The rows below come in pairs that one turn or mirror swaps. Which row does each named row swap with?
The rows were stretched afterwards, more along some directions than others.
Suner: -24  10  -21  -16  -48  9  31  -20  12  -27  -18  -13  -3  -8  14  0  13  7  30  23  -1  27  4
Metup: -8  -2  0  -2  -24  28  -9  -12  10  -12  -20  2  17  19  -10  18  24  -11  4  -15  0  -10  -5
lepa: -8  3  -10  21  -50  11  23  -12  -8  -8  -2  -16  -11  0  1  7  40  -2  -20  -21  0  26  6
Peko: -19  11  -25  -22  -62  10  34  -29  1  -32  -12  -10  -10  -14  8  0  25  1  34  19  0  31  4
gefuf: -5  -17  8  -4  -18  27  4  -21  25  -14  -23  8  11  10  6  8  21  -17  -17  5  13  7  -4
rusu: -24  -16  -31  -35  -28  29  -11  3  -13  -14  -21  -6  -4  -14  -3  16  0  11  27  15  9  23  16
Dek: 8  18  2  9  -14  -8  31  -8  9  21  -16  -7  12  -18  10  9  -3  5  -27  -10  -15  31  -6
zotak: -19  -14  14  4  -37  -6  18  -4  18  12  -6  -5  12  19  16  -15  7  -20  -24  -3  -10  24  -24
Ton: -5  -14  7  -17  -16  24  3  -19  21  -9  -21  10  8  9  10  2  24  -5  -18  -1  20  7  -6
pubav: -8  4  -1  -23  6  -9  10  14  4  -5  -10  1  37  16  14  6  -12  11  -16  -4  -8  2  -6
zaf: -23  -16  -35  -31  -20  33  -7  4  -15  -24  -26  1  -4  -9  -8  16  2  17  21  14  10  31  18
sus: -5  -13  6  8  -36  -8  13  5  20  16  -10  -13  22  9  16  -14  7  -17  -26  1  -5  19  -27
Bulev: -6  4  -19  14  -59  13  23  -12  -2  -21  2  -19  -11  -7  -1  7  45  -2  -1  -10  9  47  11
Lise: -11  7  2  -3  -32  15  4  -19  0  -7  1  -5  6  20  -21  16  36  -17  0  -11  -3  -3  -11
vuriz: 6  14  2  5  -22  -10  33  -13  9  16  -2  -22  3  -14  19  8  -14  -6  -34  -14  -11  31  -12
Lerad: -10  -12  5  -5  -5  -9  -9  -1  21  -15  -12  4  6  32  10  11  -3  -6  -31  -11  19  21  -9
Nuf: -11  -14  -5  1  6  -3  -10  6  18  -9  -14  -1  18  30  14  4  -2  -4  -29  -14  13  17  -9
kasek: -18  -16  -30  -27  -11  26  -6  12  -15  -14  -24  -5  2  -15  -2  14  -9  18  13  10  2  22  16
mati: -5  -7  -8  -20  -19  15  0  -12  4  15  -3  -6  -7  17  4  15  21  6  -20  -9  1  18  -26
raruv: 0  -12  14  -7  -12  15  1  -26  24  -5  -23  14  10  13  2  4  20  -19  -20  -3  8  2  -8
mevik: 0  13  -6  1  -17  2  32  -5  5  9  -12  -12  2  -23  11  16  -11  9  -17  -3  -15  28  5
Sar: -16  -16  -31  -26  -24  26  -4  7  -16  -18  -15  -6  -5  -13  -7  19  2  8  15  15  8  34  14
foti: -30  5  -29  -34  -49  10  30  -20  7  -36  -19  -4  -4  -9  9  -4  14  6  29  22  -4  33  7
zifep: -7  6  2  4  -32  15  4  -22  0  -9  2  -6  4  24  -22  18  36  -12  -6  -14  3  -2  -8
gimu: -16  -3  -6  24  -52  17  20  -7  -10  -3  11  -14  -15  5  -6  14  37  -8  -23  -25  5  32  3
bebof: -22  5  -8  -3  -16  14  2  -3  -8  -18  -7  8  8  -8  19  0  33  7  -8  9  7  5  -15
ruman: -24  3  -24  -17  -54  15  27  -21  11  -26  -16  -1  -4  -16  15  -2  19  8  29  20  -5  30  3
Muk: -10  -11  4  5  -3  -19  -3  2  26  0  -16  -7  17  27  10  -1  -2  -9  -33  -9  16  30  -11
vas: -10  8  -10  -23  17  3  5  16  6  0  -22  3  44  8  17  4  -12  21  -4  -3  -17  -7  -8
Fito: -10  -16  1  18  -56  11  14  -19  0  3  -5  -14  -17  3  -2  13  33  -12  -33  -28  -6  27  -3
nit: 2  -10  -2  -4  -17  13  2  -11  12  20  10  -2  -4  14  1  12  28  10  -25  -5  4  18  -21
vomi: -17  -6  -7  15  -65  18  17  -17  -10  -13  -2  -11  -16  -4  -5  20  33  -9  -12  -21  0  38  5
bof: -6  -14  11  13  -35  -3  15  3  27  12  -8  -1  24  18  14  -9  10  -19  -31  -6  -4  35  -28
zuku: -18  0  -4  29  -48  16  17  -3  -5  3  1  -4  -6  0  -2  7  40  -8  -18  -27  -1  36  7
nop: -18  -18  -24  -35  -22  30  -10  6  -20  -24  -26  1  -1  -11  -4  20  2  14  16  14  10  25  16
tal: 0  -1  -16  -17  -18  11  12  -16  -1  10  7  -15  -1  7  3  6  30  15  -17  0  3  18  -24
Damiz: -7  -15  -2  0  1  -7  -15  0  20  -10  -17  4  17  22  13  10  -4  0  -27  -6  13  21  -7
soz: -1  0  -4  -19  17  1  3  6  9  1  -21  10  38  12  15  5  -13  13  -12  -5  -17  -13  -6
libu: -3  11  -6  -22  19  -4  9  3  6  -14  -14  4  35  12  6  6  -12  14  -4  0  -12  -1  4
vuraf: -26  4  -24  -26  -59  9  31  -20  13  -29  -11  -9  -4  -12  17  -1  18  7  37  20  0  33  1
seto: 6  28  -6  10  -13  -6  33  -5  1  18  1  -10  5  -16  8  10  7  2  -18  -12  -8  39  1
Rom: -1  5  -3  -16  20  3  8  13  11  0  -28  5  46  8  13  4  -18  19  -15  -3  -16  -7  -5
vusok: 12  22  -2  12  -9  -6  30  -7  -4  20  -8  -22  12  -21  9  7  -7  1  -22  -7  -8  28  0
mapu: 12  14  -10  0  -11  3  23  3  8  11  -12  -14  16  -34  19  3  -8  14  -2  7  -3  31  11
vus: -13  1  11  3  -24  21  -1  -22  16  6  -15  -2  10  23  -17  18  31  -11  -14  -18  -5  -8  -19
volo: -19  -21  -23  -37  -18  27  -10  9  -7  -18  -24  1  0  -12  -7  18  -3  13  14  12  5  27  10
pezag: -9  -22  15  -7  -10  23  2  -20  26  -4  -35  12  15  15  7  5  14  -9  -19  -1  11  7  -5
Sivo: -9  0  4  6  -23  18  -1  -22  5  -9  -3  -1  7  30  -22  16  27  -22  -13  -20  -3  -3  -14
zem: -24  4  -26  -26  -53  13  28  -20  5  -33  -17  0  -7  -13  10  -2  14  6  36  26  3  30  12
Zupa: -13  4  -20  10  -6  4  11  5  -12  9  -16  -26  20  -4  6  12  25  -7  -4  15  11  29  -11

Lise pairs with -> vas
zifep pairs with -> Rom
ruman pairs with -> Sar
bebof pairs with -> Zupa
pubav pairs with -> vus
volo pairs with -> vuraf

